One vector is turned by the same rotation once a tick. Each row is the vector after some number of ticks, and that number follows the row.
The counts run from 0 to 411.
[110 130  99 167 104 160 148  81 117 161 157 147 146  68 141 100  90 167
  95 135 147 126 135  83  89 110 132 108 146 114 174 161 145 148 126 115
 136 131 101 120 122 115 121 167 162 145  99 124 154 139 113 129  89 179
  83 113 124 148 122 104 115 113 124  95  99 130 130  92 147 118 101]
171
[114  91 150 119 141 181 157  81  90 144 151 151 155  77 108 113 122 175
 104  70 110  88 111 147 119  94 147  97 102 127 130 140 147 156 148 123
 150 128  64 153  92 110 122 127 141 113 156 150 145 118 120  90  98 164
 136 128 112 145 174  92 127 101 139  92 140 109 130 122 150 105 134]
398
[134 119 130 124 110 145 151  85 147 138 171 114 143  85 106 113 120 162
 142 111 111 127  96 157 152 143 143  64 104  90 169 125 185 152 116 112
 122 122  89 123 103 120 137 102 140 125 159 163 140 136 123  72  78 177
 120 124  88 122 142 102  81 116 113  97 107 115 135 172 141 129 160]
48
[114 134 127 164  93 144 124  73  96 139 142 103 140 101  92  95  99 159
 110 125 110 162 152  96 101  89 139 124 132 143 158 145 137 154 148 141
 132 100  82  99 132  91 114 147 167 135  88  77 181 143 106 104  94 149
 107  96 139 174 129 144  98 102 109  75 101 154 104 144 157 115 127]
186
[111 133 128 123 134 171 163 107 131 158 146 146 141  75 106 135 112 180
 120 101 129 127  99 149 125 110 118 105 123 117 124 159 178 148 134 105
 133 105  51 129 102 105 103 108 160 109 159 167 145 115 118  80  91 200
 115 122 103 162 151 114 137 101 134 108 139 126 144 147 151 111 125]
136
[123  96 140 120  86 155 163  84 103 129 160 126 127 105 104 108 117 189
 126 104 117 102 107 130 166 136 154  96 112 146 161 161 161 145 116 117
 137 109  64 163  77 124 136 111 120 126 124 175 157 116  95  74  82 188
 120 111 123 156 168 103 110 123 141 101 135 153 118 155 148 130 134]
223
[149 101 129 177  96 125 148  78  95 115 149  94 141  98  88 122 117 142
 129 125  91 127 129 103 126 132 165 109 110 140 172 108 121 173 174 120
 118  81 117 122 122 109 139 123 133 129  90 119 151 151 131 112  78 154
 129 132 133 135 163 140  66 142 121  73  64 113  93 164 140 148 128]
283
[119 108 137 157 109 152 156  89 132 129 148 133 181  78 117 130  87 119
 126 110 105 128 103 118  87  99 110 101 138 112 133 128 117 186 148 100
 110 111 131 115 106  93 139 162 164 135 149  86 147 170 109 109  68 170
 111 107  94 136 147 111 124  98 104  79  87 106 110 107 137 121 116]
353
[128 101 154 127  98 128 155  95  97 137 187  81 125  74 111 143 138 135
 119 127 123 107 137 139 135 147 161 103  91 140 143  99 149 169 154 122
 136  91  84 147 125 108 120  97 144 106 118 111 167 131 134 121  93 152
 164 169 111 126 180 124  73 106 118 107  87 141  77 165 135 145 165]
299
[140 127 109 202  95 132 130 118 115 128 138 126 121  74  64 106  92 152
 145 137 118 159 135  84 106 110 156  98 153 117 155 147 155 155 160 118
  86  88  98 108 119 119 119 121 140 134 119  95 134 149 130  92  77 165
 135 132 137 119 170 140  79 134 112 103  76 122 133 150 112 144 159]
277
[107  97 113 189 123 172 158 145 121 170 153 151 154  48 112 119 110 141
 119  96 140 121 133 127 107  98 140 114 128 115 163 133 163 172 133  74
 113 118 142 129 118 106 162 162 149 140 140 105 125 156 106 130  86 165
 134 122 132 122 169  91 120 100 143 100  91 110 127  85 114 112 144]
85
[ 90 120 124 136 105 142 160  99 162 165 195 103 156  80 131 147 115 126
 121 171 147 146 149 142  79 121 116 113 110 113 153 104 151 171 111 102
 116 115 121  97 125  95 138 129 164 127 155  60 165 159  98 117  92 170
 118 153  81 115 121 108  98 101 105 102  84 113 105 108 129 112 127]
342
[106 114 112 132 140 182 146 114 119 183 169 134 128  80 106  98 132 195
 103  89 135 140 155 159 136 121 159 115  71 126 176 147 163 128 106 117
 131 132  76 128 117 122 132 111 120 135 152 139 141 119  93  81 116 173
 125 124 105 127 130  99 114 103 148  94 118 118 156 131 134  81 146]
409
[ 75 109 111 157  71 171 174 116 132 189 137 161 136  79 145 120 100 166
  95 129 154 133 132 101 118  97 133 129  97 123 168 130 145 183  79 114
 113 108  82 117  92  97 105 147 142 136 123 143 149 117  98 128 115 160
  94 124 112 133 127  94 128 119 135 101 101 133 124 120 163 103 110]
162
[131 120 136 148  95 133 123  99 108 114 195 118 150  87 111 102 115 148
 141 147 145 139 157 125  94 122 157 117 131 147 164 144 146 157 137 102
 144 120 140 110 119 107 174 141 147 119 128  55 174 170  82 106  73 158
 148 138 129 145 161 111  82 104 115  93 121 161 107  95 143 130 151]
0
[112 123 132 122 137 156 164  68 107 151 170  98 145  65 122 146 120 159
  87  90  89  97 107 142 121 134 131  98 118 119 145 127 161 142 156 123
 158 115  61 151 125 107 100 120 156 126 112 168 147 116 145 119  91 188
 122 135  92 155 145 117 108  95 125 105  85 108 110 148 139 122 114]
126
[ 95 145 120 138 140 162 151 117 125 175 164 104 112  50  77 163 137 159
 114 110 104 120 148 148  97 121 129 110 126 117 115 120 168 140 158 120
 129 110  65 138 126 111  77 109 161 113 119 109 153 105 138 111  96 189
 141 158 113 151 152 129 121  88 135 132  93 107 111 137  96 106 153]
121
[133  89 119 137 134 138 175  69 142 152 169 133 151  89 127 143 115 165
 120 155 135 127 133 136 100 144 133 118  77 126 179 128 124 153 132 113
 108 110  93 111 113 114 150 105 132 126 169 151 143 156 121  96  84 177
 101 149  83 104 139 110  84 140 123  72  97  81 157 126 149 113  99]
328
[ 99 111 138 171 126 157 150  98 102 141 130 127 182  71  92 119  89 136
 119 115 127 142 112 131  83  79 114 111 146 111 157 123 160 171 152 105
 135 116 119  96 130  78 155 145 175 130 149  97 161 174 113 124  97 148
 137 112 114 135 168 130  90 101 114  77 114 134 123  98 146 120 128]
90
[113 123 129 175 162 164 139 125 117 162 146 120 137  67  52 134 132 148
 122 103  94 144 163 139  92  94 144 126 127 146 133 122 142 144 186 108
 108  90 111 119 138  94 128 128 148 127 122  76 151 146 130 113  97 163
 138 134 149 155 162 131 117 105 144  93  82  85 121 114  88  95 138]
104
[118 101 138 128 141 186 158  95  98 148 150 164 144  71  92 114 124 185
 113  76 131  94 117 142 114  91 154  98 115 118 134 150 153 150 155 120
 140 138  70 147  93 112 120 126 135 112 159 156 141 118 122  81  99 178
 136 128 112 143 168  89 125 106 146 107 141 107 149 110 141 100 142]
399
[ 93 100 128 142 138 150 150  97 133 172 185  93 154  61 143 114 127 120
 103 131 155 138 154 128  88 117 133  99 108  97 181  99 149 166 128  88
 138 110 135 118 136  97 158 152 159 123 127  77 166 160 119 146  99 153
 112 142 127 109 143  91  83 104 117 104  87 127 100  98 122 117 135]
79
[134 108 143 161  90 140 148 128 112 124 160 104 134  90  60 161 152 139
 157 137 116 118 141 133 126 120 165 126 121 152 121 101 149 181 177 105
 102  75 124 142  99  99 134 113 135 103 116  93 161 127 126 109  81 155
 166 157 144 153 191 125 103 126 148 103  93 117  82 138 105 139 150]
289
[106 125 136 118 136 169 170  96 123 149 137 137 149  79 100 137 114 165
 121  93 117 124  89 151 127 108 115 103 117 121 124 146 174 153 138 111
 135  97  55 130 102  92  99 106 163 107 153 170 156 122 123  84  88 191
 114 121 106 165 150 116 135 108 132 102 135 124 134 152 150 110 126]
135
[134  96 150 116 140 143 157 107 115 132 188 114 122  61 101 150 135 136
 129 122 127 106 136 144 114 135 149  98 119 133 108 142 150 154 163  97
 113  96  87 171 103 121 132 102 138  96 153 102 153 136 129  96  71 191
 163 174 122 125 197 105 119 105 130 128 120 118 112 127 103 136 169]
306
[111  81 152 107 140 181 159  72  93 142 157 134 161  75 117 111 127 162
 104  65 109  83 107 148 120  91 148 103  91 132 126 129 137 158 146 120
 152 127  72 161 100 101 124 132 142 110 146 133 155 118 125 105 100 157
 135 127 113 144 170  89 124 100 136  87 133 115 116 121 159 105 137]
397
[106 103 143 101 144 167 144  70 108 147 171 105 157  97 107 100 129 183
 107 110 135 132 133 171 114 106 138 106  95 132 156 137 161 145 131 120
 162 127  75 112 125  95 134 104 159 105 157 129 181 138 101  83 108 160
 125 121 102 157 131 115  94 100 129  78 150 142 133 131 165  90 124]
405
[ 98  82 126 108 150 179 166 111 155 174 164 132 138  91 122 126 155 155
 116 118 143 148 153 130 106 104 120 131  63 124 126 129 120 158 136  96
 101  62  87 136  98  92 127 136 141 101 131 118 179 130 105 103  99 177
  86 131 147 160 136  92 162 122 144 101 133 112 112 134 132  92 115]
149
[113 103 126 116 104 160 146 125 132 144 169 136 103 101  93 100 136 182
 140 121 147 122 140 134 151 129 155 106 105 135 140 163 180 137 113 102
 109  88  71 154  73 119 139 110 118 118 142 125 161 114  82  66  86 194
 135 129 141 153 164 100 140 118 140 125 148 150 126 150 118 119 163]
226
[124  98 110 124 118 152 148  80 134 143 161 130 106 106 108  94 119 192
 122 156 159 147 145 108 122 138 143  95  99 113 178 164 163 124 118 131
 102 101  56 133  91 134 134 108 123 133 134 150 160 122 112  67  86 194
  95 137 126 120 136 106 103 143 129 113 136 132 160 153 133 123 131]
233
[139  95 135 132 132 153 156 120 109 137 179 129 117  56 103 147 133 140
 135 114 130  99 139 132 113 142 158  97 113 136 121 144 154 151 161  99
 108  94  79 173 101 123 124 102 128 105 150 111 133 121 131  99  73 191
 164 175 122 123 201  99 121 115 134 132 115 113 111 134 102 135 171]
305
[130 117 113 200  70 141 149 119 115 131 156 126 143  86 106 100  85 152
 138 132 129 137 119 105 134 134 158 108 152 132 197 155 166 161 123  95
 112 104 132 123 110 120 162 147 132 154 117 113 123 157  88 101  72 180
 126 106 122 128 159 114  89 124 118  87  78 142 118 121 120 153 139]
268
[ 89 123 149 159 101 159 163 104  98 167 122 109 140  76  76 165 118 159
  93  97  83 106 114 141 130  91 130 128 114 132 134 100 150 170 150 134
 134 104  67 128 114  89  79 106 153 127 130 140 148 108 132 116 107 163
 148 137  95 142 165 137 112  96 123  99  86 108 106 153 135 107 122]
117
[115 119 114 168  87 154 172  98 142 166 167 127 159  65 146 132  85 134
 102 122 118 121 120 110 107 136 128 102 110 107 181 121 130 178 106 112
 114 130 112 114 112 120 121 154 146 157 140 109 125 150 105 116  88 171
 106 122  68  99 125 100  96 105 104  92  58 102 125 117 134 123 124]
346
[ 87  97 122 147  64 137 163  77 134 141 150 129 132 116 120 120 102 166
 124 192 170 133 131 102 119 128 134 107 132 112 191 131 157 158 101 123
 118 111 100 107  87 113 146 120 142 139 135 142 166 144  97 104  83 174
 100 139 101 114 133 111  82 149 122  95 104 151 127 117 152 129 100]
249
[137 114 132 176  90 146 151 140 111 129 159 119 122  87  60 156 147 148
 151 125 110 111 147 126 132 119 172 123 125 151 135 110 148 174 175 105
 102  83 126 138  96 108 139 113 127 108 113 100 149 126 126 108  83 161
 164 155 151 156 191 122  95 130 150 114  85 106  85 136  97 140 153]
288
[109  86 111 182  81 141 158 105 126 144 136 145 129  78 110 116  78 132
 124 156 142 129 135  71  99 109 131  93 154 114 172 150 137 153 111 111
  80 103 105 139  84 127 133 160 136 160 135 105 134 141 110 110  62 190
 107 126 125  96 166 103 121 140 112 111  91 136 126 103 116 143 126]
259
[110 106 104 123 148 176 165 131 154 190 164 147 123  74 126 112 149 167
 110 106 145 141 151 133 125 118 137 122  62 122 142 139 139 151 121  91
  96  72  82 138 108 108 116 133 122 113 126 140 153 115 105  99 107 184
  86 125 140 152 133  88 151 118 153 111 121 100 131 141 127  95 136]
147
[119  95 146 109  96 153 164  72  97 116 166 111 139 114 124 105 121 177
 113 108 113 106 111 136 163 139 147 100 104 148 152 147 155 150 126 118
 146 108  67 158  83 113 138 111 136 118 118 166 163 122 101  80  81 181
 123 117 124 156 167 104 108 123 131  94 133 160 102 157 157 132 131]
222
[122 103 146 173  82 136 149 119 115 121 133 109 144 106  79  97  92 123
 145 131 109 149 128 102 130  97 143 122 132 140 145 124 134 183 137 108
  95  71 125 116 109  99 140 134 143 137 130  67 166 161  91 100  81 145
 145 111 137 141 176 137  96 119 105  84  93 163  83 155 127 141 150]
273
[112 108 120 132 132 181 149  99 115 177 163 133 132  83 107  88 127 207
 102  94 129 133 134 156 135 115 155 111  76 123 180 149 165 133 109 125
 135 132  66 123 120 114 129 106 126 134 152 154 149 124  89  84 118 165
 125 121  96 130 127 103  97 105 131  86 123 115 158 140 150  82 139]
408
